One turn moves every row onto another: examples first, then more rows asked
dala: [ 42 -16  18  10 -60  12  -1  21  -2  24 -21  13  21  -9  -8  -8   3 -15
  32  -6]
kazo: [ -6  -2  33 -34  31 -36  35  -2  22  19  -9  28  -4   9 -25  10 -37 -27
   7   6]
rad: [-33 -18 -16   0 -54 -42 -17 -30   9  25  -9  -2  26  10 -14  17  28  18
 -12   2]
lor: [-17 -38  10  15 -50 -30 -46 -18   1   6   0 -11  26 -17 -15  18  17 -12
 -25  14]
Feni: [-14 -13  22 -30  36 -41  24 -19  23  12 -11  30  -2   9 -23  15 -36 -23
   7  11]
Kodo: [ -2 -60   2  -2 -20 -31   1   2  14  10 -20 -26  43 -11 -50  18  22   2
  -8  13]
faver: [ 39 -17  44   8 -49  10   1  18 -26  32   6  -6   7   7 -33  -6   5  -9
  20   8]
dagu: [ 11 -15   6  -1 -68 -24  20   2   4  58   3  -2  27   6 -12   2  24  -7
  -7 -13]
naka: [-13 -56  -4 -15 -17  -1 -42 -14  20  40  -4  -9  19   1 -20  25  23   3
  -9  20]
taba: [-18   9  26 -29  32 -35  29  -9  13   2 -13  34 -11  10 -18  11 -34 -21
   8  10]
Farod: [-32  21   5  -7 -26  21 -40   6  -7  10 -11  -8 -16  12  11  24  13  19
   8  15]
piri: [-13  15  -1  13 -46   3 -37  -3  -4 -21 -33  11   5   2   2   9   1  16
  33   6]
muzu: [-15  -9  24 -31  33 -41  27 -16  22  11 -11  32   0   7 -24  12 -31 -23
   6  11]
Leso: [-17  11  26 -29  33 -33  26 -12  17   5 -10  32 -13  12 -16  13 -37 -22
  10   8]
Kika: [-23  37   4   3 -66 -16   4  -1 -11  23  -7  -1   0  13   8   9  20  15
   2  -9]
Davoz: [  0 -61  14   6 -30 -15 -37 -23  -8  15  -3  -5  25   3 -51  16  13   5
   5  26]
liko: [-36  21   1   4 -24 -15 -10   8  -7 -34 -28 -24   7  -1 -20  23  12  23
   8  14]
darul: [ 25 -15  24 -10 -36  25  -1  30   4  59   5  -8   2   0   1   5  16 -16
   6   3]
dolu: [ 21 -21  32  16 -66 -10 -10  14  -7  29  10 -11  19 -19  -7   0   6 -30
 -18  -4]
Zize: [-18  -6  25 -36  34 -42  22 -14  26  12 -11  30   0  13 -27  16 -33 -18
   6  10]
resid: [-18  16  22  12 -38   5 -37  -8 -34 -15  -8  -4  -9  17 -24  14   5  24
  23  22]
Daluf: [-20  21  23  17 -62  -7 -36   7 -20  -8   1 -13  -4 -10  10  10   4  -6
  -9   2]
duf: [ 26   6  30   1 -41  -1  38  44 -10  14 -16 -25  16 -11 -21   2  13  -9
  12  -7]
lop: [  7 -54  -8   9 -38 -20 -37 -19  17   9 -28  13  42  -9 -27  12  10   0
  19  10]
pumu: [ -3  -2  31 -32  30 -30  37  -4  18  21  -7  30  -6   9 -20   8 -38 -32
   8   6]
zoze: [ -3  -3  32 -30  32 -34  39  -4  16  15  -7  33  -4   8 -22   7 -34 -29
  10   6]
dumu: [-19  10  29 -32  31 -36  30  -6  16   6 -10  31 -10  11 -21  13 -36 -19
  13   6]

Kodo -> duf
Feni -> pumu
Now these:
naka -> darul
piri -> lop
Daluf -> lor
resid -> Davoz
rad -> dagu

One turn moves every row onto another: examples first, then more rows asked
daliz: [-13  -9  -4 -10  22   3  -6  30  -4  -5   9  28  16   9 -15]
Fopas: [-10  11 -24   4   9 -42  13  10  54 -22 -21 -40 -28  25  -1]
nav: [  9  -3  -2 -11  17 -35  18  34  22  -1  12   7 -21  10 -16]
pude: [-19  24 -27  19 -10  -1 -11   7  38 -35 -38 -51   4  12  10]
ber: [ 23   0  -4 -16  23 -41   5  32  27  -9  -9  14 -22  18   1]
teti: [-44 -12   2   7   1   9 -27   8  13 -37  -2   5  26 -13  20]
Zek: [ 18  28 -14  24  -6   3 -15  35  14 -42 -46 -23   9   3   6]
Mul: [ 21  19 -18   9  -5 -24  24  36  36 -19 -10 -37 -21  13 -18]
lib: [ 36  20 -11  10   1 -31   5  33  34 -25 -29 -22 -22  16   3]
dafi: [ 28   9 -39 -15 -28  -7 -19 -30 -24   7  18 -49 -18  15  15]
situz: [ 21   1 -31 -20 -15 -12 -15 -29 -24  15  27 -29 -23  19   9]
Lanub: [ 12  -3 -26 -21 -14   4 -25 -31 -35  14  29 -17  -5  13   9]
Sigi: [-19   9  -8  19   3  30 -17  36  -7 -26 -22  -1  34  -9  -9]
perif: [ -6   8  -7  23 -23 -30   0   8  48 -36 -10 -50 -25  -3  11]
totol: [-10 -12   7  -7   1 -44   7  11  51 -16   8 -15 -34   9   7]
roled: [-30 -24   8 -14  18 -25 -13   5  24 -17  21  20  -8   0  10]
Dimez: [-39  13 -20  11  11  19 -26   7  15 -29 -34 -11  28   4  12]
ziri: [ 26  -2 -34   5 -16  -9 -26 -31 -18  23  21 -44 -23  19  12]
gogo: [-24  -8 -10 -21  28 -40   7   4  44  -7   4   9 -20  26  -5]
Guba: [ 23  13 -42  -6 -25   4 -23 -26 -31   1  11 -48  -6   9  15]
Pim: [-45 -10 -10 -15  33  -5 -13   5  17 -19   0  23  16  14   4]
vevap: [  4  26 -22  29 -13  11  -4  41  13 -28 -26 -42   7   0  -8]
gukan: [  5  -4   1 -18  29 -12 -14  32   3 -16 -13  42  10   9   3]
Noror: [ 18  -6 -33  -4  -9  -1 -38 -28 -28  19  25 -20 -11  19  15]
Duti: [ 18   3 -36  10 -20   3 -33 -31 -24  22  15 -39 -13  15  16]
guku: [  4  10  -6   7   8  17 -30  30  -5 -37 -34  15  32  -2  11]
Sek: [-30   5 -12  30 -20   7 -22  12  27 -46 -19 -35   9 -18  18]
kunop: [  8   6 -35 -11 -22  13 -29 -28 -38   6  13 -31   5  13  15]
suda: [ 26  -4 -30  -4 -14  -8 -32 -30 -21  32  26 -31 -17  15   9]
biga: [ 21  -1 -36   7 -19   8 -41 -30 -29  20  17 -28  -4  15  17]

Duti -> Noror
ber -> Zek
Sigi -> nav
Now these:
dafi -> kunop
Pim -> Fopas
roled -> perif

One turn moves every row onto another: examples first, then more rows asked
nivi: [ 53   5   4 -14   2  10 -20  18 -39   1 -15 -22   2]
Govav: [ -7   4  23 -11   9 -39  -9  10  24 -18   5 -47  15]
gasok: [-12  48   5  -6   4  -1  33  -6  17  -8   5  14   0]
lota: [ 19  -6 -14  -7 -11 -59   2   0   2  10   7 -14 -30]
pime: [  8  -1  64 -32 -15  -4   8  11  -6  18 -14 -17  23]
Gif: [79  0  1 -4 -4  5 12 -1  5  3  1 -7 12]
rosuk: [ 34  29   3 -29   9 -14 -31  19  31  12   7   0  43]
fana: [ 58   3  23   6  -2  21 -20  -9 -30  26   7 -12   3]
zilaf: [ 11   7  -6  -8 -37 -38   7  -5   8  20 -19  11 -29]
Lefer: [ 20  11  31   3  -9 -12  24   2  58  11  -4  18  14]
Bipe: [-39  20  35 -13  23 -13  -5  -9  -8  -1 -11 -17  17]
Fero: [ 13   1  42  29   7  25  12 -24 -13   9 -12   0  27]
Pumut: [ 58  11  22 -14   8 -47  14  -7  -1  -6  -5 -36  12]
Lamis: [ 23  34 -12  -4   2 -20  28  18  -5   9  29  -9  46]
rup: [ 14   4  38  10   0  32 -17  23   5  13   0 -43  15]
som: [-10   9   1  -6   0 -35 -44   5 -36  16 -11 -20  17]
Gifin: [  6 -10  56  -9  24  -1  25  -4  32   8   3  -7   4]
Bimu: [ 32  28  -4 -33  24 -39 -16  21  27  -8  12  13   5]
bepu: [  9  20  25  20  39 -22   2  22   9  28 -32  27 -13]
Bubo: [  0   0  25 -10 -33   4 -40 -24  12  22  -5  13 -12]
fubo: [ 49  12  31  12  37 -14  16   8 -18  -6 -22   8 -23]
Nofaz: [ 10  29  48  35  -9  -9 -22 -29  -7  27  -4  -4  20]
disa: [ 14  -4  -9 -49  -7  -5  -2  41  -9  23   4   0   9]
Vefu: [-37   7  12   7 -15 -35  -9   3 -26  14   9 -18   2]
piv: [ 21  -8  -3  14 -27 -16  25 -14 -34  14   3  -3 -20]
Debo: [ 13   7   1  -3  -3  -2  36   3  22 -11  20 -14  47]
Nonit: [ 21  35  35   2  16 -12 -56  10  30   6  13  -8   8]
kuzog: [ 27   8  -1   6   8 -26 -25 -30  20  44 -25  -2 -15]
nupi: [ 19  22 -20  38  -6 -22  -9   5 -35  -4  19   8   6]
Mez: [ 1  7  8  8 10  3  9  9  1 10 18 57  2]
poda: [ 40  34   6  26  38 -16 -26   5  -3  30  21   5  23]
rit: [ -4  14   6  -5 -10   8 -26   5  29   5 -27  40  -1]
rifet: [ 14   6 -14 -24 -44 -11   7   3   8  13  20 -15  33]
Bup: [ 25  20  35  18  34 -23  24  34 -30   2   0 -13   5]
duban: [ 34   5  24  28  -9 -37 -35 -29  19  -8 -13   1  19]
dop: [ -1  29  13 -26   9 -10   0  24 -28  11 -37  16 -22]

Gifin -> Nofaz
Govav -> poda
gasok -> rup
Now these:
nivi -> lota
rifet -> Gif
pime -> duban
Debo -> fana
som -> Bimu
Vefu -> rosuk
Nonit -> bepu
disa -> Pumut
Fero -> Bubo

One turn moves every row onto another: examples first, then more rows asked
Semod: [ 30  18  24  21  15  12 -26   0  -5  15  28 -11  28  43  13  -6  19  11]
dobal: [ 24   5   0   6  12  14  -7  11 -29   9  34  23 -18 -24  -5  27  14 -43]
Gamun: [ 14  -5  18   1  36   6  -8 -20  25 -11 -27   3 -14  17 -31  32 -12  -6]
mil: [ 36  -7  23 -36   9  53 -11  19 -21  -3 -27 -10  14   2  -3   8  30  14]
Dilan: [ 38 -23   0  -1   9  14  28 -15  16 -25 -33   7 -38   0   4  14  -4  23]
gar: [-18   4  -4  -1 -40 -23   4 -20  15   0   4  -8 -31 -26  -1 -13  20  22]
rone: [  6 -20 -26  30  14  -6  55  18  -7 -10   3 -16   6  25  18   3  27  14]
Kulun: [ -6  10 -19   8  -5 -24  15  10  20  -3  23 -56 -10 -25  10  -3   2 -18]
besu: [-15  10  42  11  14   1 -18  41  -8   9  14  -3  32  31   9   3   1   0]
podep: [ 26  -3   2   7 -30 -21 -10  -8 -26   7  28   8 -31 -42   7  21  30   9]
Beteg: [ 27 -12  22 -35   2  17 -44   9 -35  -2 -29 -15  -7 -10 -18  -1  20   7]
zapa: [ 23   5   4 -34  -2  31 -22  10 -26  16 -13 -20  15  -8 -36   7  51   0]
mota: [ 22   0   7  23  -9  -3  14  12  -7 -37 -20   0 -25 -10  40  12   9  52]
rukul: [-10   6  12 -17  34  -9  -1  25  11   2 -12 -17  -1  21 -31   7 -28 -21]
rik: [-20 -32  28   4  -7 -27  12   9   5 -22  14  -9 -10  -7  32  35  -2  25]
nari: [ 26  17 -31 -16  -7  13  54   6  17  -5  24 -19 -11  -5   6  10  28  34]
vud: [ 30  28   5  13 -15  20  10 -13  36  13  14 -32  13  11  11  -7  38  30]
duzes: [  4   7  -3   8  31  -3   9  52 -38   4  14  10   4   3 -16  30   7 -27]

besu -> rukul
Semod -> Gamun
Dilan -> podep
Now these:
Kulun -> rone
Beteg -> zapa
gar -> nari

